[[ 15  27 -22   7  25  13 -30 -10]
 [-19  10  15   7 -17 -19  27   7]
 [ -4 -30   8  25  -1  30  24  14]
 [  9  -2  -7   7   7 -29 -22  17]
 [  3 -14  14 -21 -15  14  21  -7]
 [ -1 -23 -26  21  -2 -20 -30  24]
 [ -1  29  14 -19   9  -3 -27  -3]
 [ 26   2 -18  18  22 -24  -7  -5]
 [ -8  21  12 -14 -30 -17  11  -2]]
->
[[ 15  27 -22   7  25  13 -30 -10]
 [ -4 -30   8  25  -1  30  24  14]
 [  3 -14  14 -21 -15  14  21  -7]
 [ -1  29  14 -19   9  -3 -27  -3]
 [ -8  21  12 -14 -30 -17  11  -2]]

[[-33 -25  -7 -17   4  19]
 [-28 -13   1  -3  13  11]
 [-35 -39  21   4  11  11]
 [-20 -30   9 -10   8  11]
 [-28 -11   8  -2   1 -10]
 [-17  -6   4 -21   7  14]]
->
[[-33 -25  -7 -17   4  19]
 [-35 -39  21   4  11  11]
 [-28 -11   8  -2   1 -10]]

[[-35 -36 -37   8 -34   6 -34 -19  16  17 -23   1  12   2]
 [ 19   7 -11  28 -36 -18  24   8 -40   0 -25  19  13  11]]
->
[[-35 -36 -37   8 -34   6 -34 -19  16  17 -23   1  12   2]]

[[  2 -10  -8  -7  -7 -39   2 -24  27  17 -37  12   7  35 -25]
 [ -2  11  38  18  13 -29  -6   5  15  21  -3  21  12  38 -14]
 [ 11  -3  20   9   5 -18   5  -1  10  26 -22  33  18   5 -29]]
->
[[  2 -10  -8  -7  -7 -39   2 -24  27  17 -37  12   7  35 -25]
 [ 11  -3  20   9   5 -18   5  -1  10  26 -22  33  18   5 -29]]

[[  1   1   0   1   0  -1   0   0]
 [ 13  25  -1 -15  -2  15  22  16]
 [  0   0   0   0   0   0   0   1]
 [-13 -17  -5   4   2 -16 -16   6]
 [  9 -11  -5  14 -24  31 -14 -16]
 [ -9   9 -10  -1   0  -9   7   4]
 [  0  -1   1   0   0   0   0  -1]
 [-19   6  -8 -20  20 -13  18  10]
 [  3 -12   9 -13  -2  25  -4  -7]
 [ 20  -8  -5 -15  10  17  13  13]
 [ 13  21   1 -14   2  18  21   8]]
->
[[  1   1   0   1   0  -1   0   0]
 [  0   0   0   0   0   0   0   1]
 [  9 -11  -5  14 -24  31 -14 -16]
 [  0  -1   1   0   0   0   0  -1]
 [  3 -12   9 -13  -2  25  -4  -7]
 [ 13  21   1 -14   2  18  21   8]]

[[  6  -2   4   8   2   1  -3  -2   2]
 [ 19 -27 -17   0   1  -7  -5   5  25]
 [  1  -1   0   2   1   0   0   0   0]
 [  0 -40 -10  17   0 -31 -24 -18  18]
 [ -1   0   0   0   0   0   0   0  -1]
 [-15 -21   9   1 -24 -22 -19 -37   9]
 [-24  -5 -26 -19  34  -2   6  18  -2]]
->
[[  6  -2   4   8   2   1  -3  -2   2]
 [  1  -1   0   2   1   0   0   0   0]
 [ -1   0   0   0   0   0   0   0  -1]
 [-24  -5 -26 -19  34  -2   6  18  -2]]

[[ 32  11  21]
 [ 10  24   4]
 [-29   1  15]]
->
[[ 32  11  21]
 [-29   1  15]]

[[-4 -2 11]
 [22  0 13]
 [14  3  4]
 [13  0 33]
 [-4 -1 13]
 [-4  0 -6]]
->
[[-4 -2 11]
 [14  3  4]
 [-4 -1 13]]

[[ -3   0   1]
 [ 24 -36 -35]
 [ 23  -1   9]
 [  6  21 -10]
 [  2 -30   9]
 [  4  29 -37]
 [-17   7  -4]
 [  4 -18 -17]]
->
[[ -3   0   1]
 [ 23  -1   9]
 [  2 -30   9]
 [-17   7  -4]]
---
[[ 26   9  13   3 -18  19  16  15  23 -10]
 [  7   7  10  -4   5  15  -8   7   8 -11]
 [ -7 -17  -5   1  -2 -11  -5  -7 -12  -3]
 [ 23  20  38  15 -15  29  15  26  31 -40]
 [ 26  28  39  16 -17  29  22  28  37 -29]
 [  7   0  -5   6   8   4 -15  -9  -6   7]
 [  2  -9 -12 -10  -3  -1  -1  -3  -3   2]
 [ 18   0  21   7  -9  20  13  13  16 -26]
 [  4  11   3  -9   4  12   6   6  10  -3]]
->
[[ -3  10   6   6  12   4  -9   3  11   4]
 [-26  16  13  13  20  -9   7  21   0  18]
 [  2  -3  -3  -1  -1  -3 -10 -12  -9   2]
 [  7  -6  -9 -15   4   8   6  -5   0   7]
 [-29  37  28  22  29 -17  16  39  28  26]
 [-40  31  26  15  29 -15  15  38  20  23]
 [ -3 -12  -7  -5 -11  -2   1  -5 -17  -7]
 [-11   8   7  -8  15   5  -4  10   7   7]
 [-10  23  15  16  19 -18   3  13   9  26]]

[[  3   1 -17 -21  -9   5  16]
 [  6  15 -27  -4   6   9   5]
 [ 11   9  -9  -5  -4  17  23]
 [ -3  30  -8  -2  -2   4  11]
 [ -3   4  -5  15   5  28   5]]
->
[[  5  28   5  15  -5   4  -3]
 [ 11   4  -2  -2  -8  30  -3]
 [ 23  17  -4  -5  -9   9  11]
 [  5   9   6  -4 -27  15   6]
 [ 16   5  -9 -21 -17   1   3]]

[[ 11  -1  18  -6 -29   9  15   3  29  -5   0   1  11   8  15  14]
 [ 22  13   8   1  22 -21 -10  -3 -25 -24   8  -7  18 -12 -17  21]
 [ 16  17   6   4  20 -13 -15   0 -19 -17  17  10   0  -8 -21  15]
 [ -7 -17 -15 -10   4   9  13 -15  -5  32 -17 -11  -4 -12  20 -11]]
->
[[-11  20 -12  -4 -11 -17  32  -5 -15  13   9   4 -10 -15 -17  -7]
 [ 15 -21  -8   0  10  17 -17 -19   0 -15 -13  20   4   6  17  16]
 [ 21 -17 -12  18  -7   8 -24 -25  -3 -10 -21  22   1   8  13  22]
 [ 14  15   8  11   1   0  -5  29   3  15   9 -29  -6  18  -1  11]]

[[-10   6  -7   5   1  18   7   5  -3  -6  14 -12  -3  -1  11]
 [ 17  21  -5  16   8  18  14   4 -18  11  -7  -3   5   5   5]
 [ 12  20   0   3 -12  41  16   2 -15  15  -3 -10  -5 -14  -3]]
->
[[ -3 -14  -5 -10  -3  15 -15   2  16  41 -12   3   0  20  12]
 [  5   5   5  -3  -7  11 -18   4  14  18   8  16  -5  21  17]
 [ 11  -1  -3 -12  14  -6  -3   5   7  18   1   5  -7   6 -10]]

[[-21   1  22  35   1  18  23]
 [  4 -19   2 -18  38 -13  -4]
 [ 12 -16  -2 -25 -24   9  34]
 [ -5   1  -9 -16  18   1 -31]
 [-12  16   3  -4  19   1 -14]
 [-11 -17 -20  27  16 -23 -16]]
->
[[-16 -23  16  27 -20 -17 -11]
 [-14   1  19  -4   3  16 -12]
 [-31   1  18 -16  -9   1  -5]
 [ 34   9 -24 -25  -2 -16  12]
 [ -4 -13  38 -18   2 -19   4]
 [ 23  18   1  35  22   1 -21]]

[[ -4  -1   0  -1  -2  -4  -1  -4  -2  -4]
 [ 17  30  -4  -1   1  -4  -1   1   2 -11]
 [-10   1   0  -3   1   7 -12   8 -14  17]
 [  1  -1   0  -1   7   3   4   4   0   5]]
->
[[  5   0   4   4   3   7  -1   0  -1   1]
 [ 17 -14   8 -12   7   1  -3   0   1 -10]
 [-11   2   1  -1  -4   1  -1  -4  30  17]
 [ -4  -2  -4  -1  -4  -2  -1   0  -1  -4]]

[[  9  31  24  16  -1  -1  26 -12 -18 -26  -3  13  -2]
 [ 16  -4 -16  -3 -18  18 -17  -8 -15  34 -21 -29  25]]
->
[[ 25 -29 -21  34 -15  -8 -17  18 -18  -3 -16  -4  16]
 [ -2  13  -3 -26 -18 -12  26  -1  -1  16  24  31   9]]

[[-10  10 -10 -10   7   9 -20   2 -18 -19 -15  -8   2  -5  -3  21]
 [ -7  20 -15 -14   3 -16  13   4   7   9  -1 -14  11   3 -10 -19]
 [ 11   4  -1   1 -16  12  23 -35  23  26   5   1  17  20  21   3]
 [-29  20  -3  -9  -1 -23   8  -9   8   3  23   5  15  19 -13 -14]
 [-15 -30  -5 -16  21   0   5  15  13  12 -11   1  -5   5  18  15]]
->
[[ 15  18   5  -5   1 -11  12  13  15   5   0  21 -16  -5 -30 -15]
 [-14 -13  19  15   5  23   3   8  -9   8 -23  -1  -9  -3  20 -29]
 [  3  21  20  17   1   5  26  23 -35  23  12 -16   1  -1   4  11]
 [-19 -10   3  11 -14  -1   9   7   4  13 -16   3 -14 -15  20  -7]
 [ 21  -3  -5   2  -8 -15 -19 -18   2 -20   9   7 -10 -10  10 -10]]
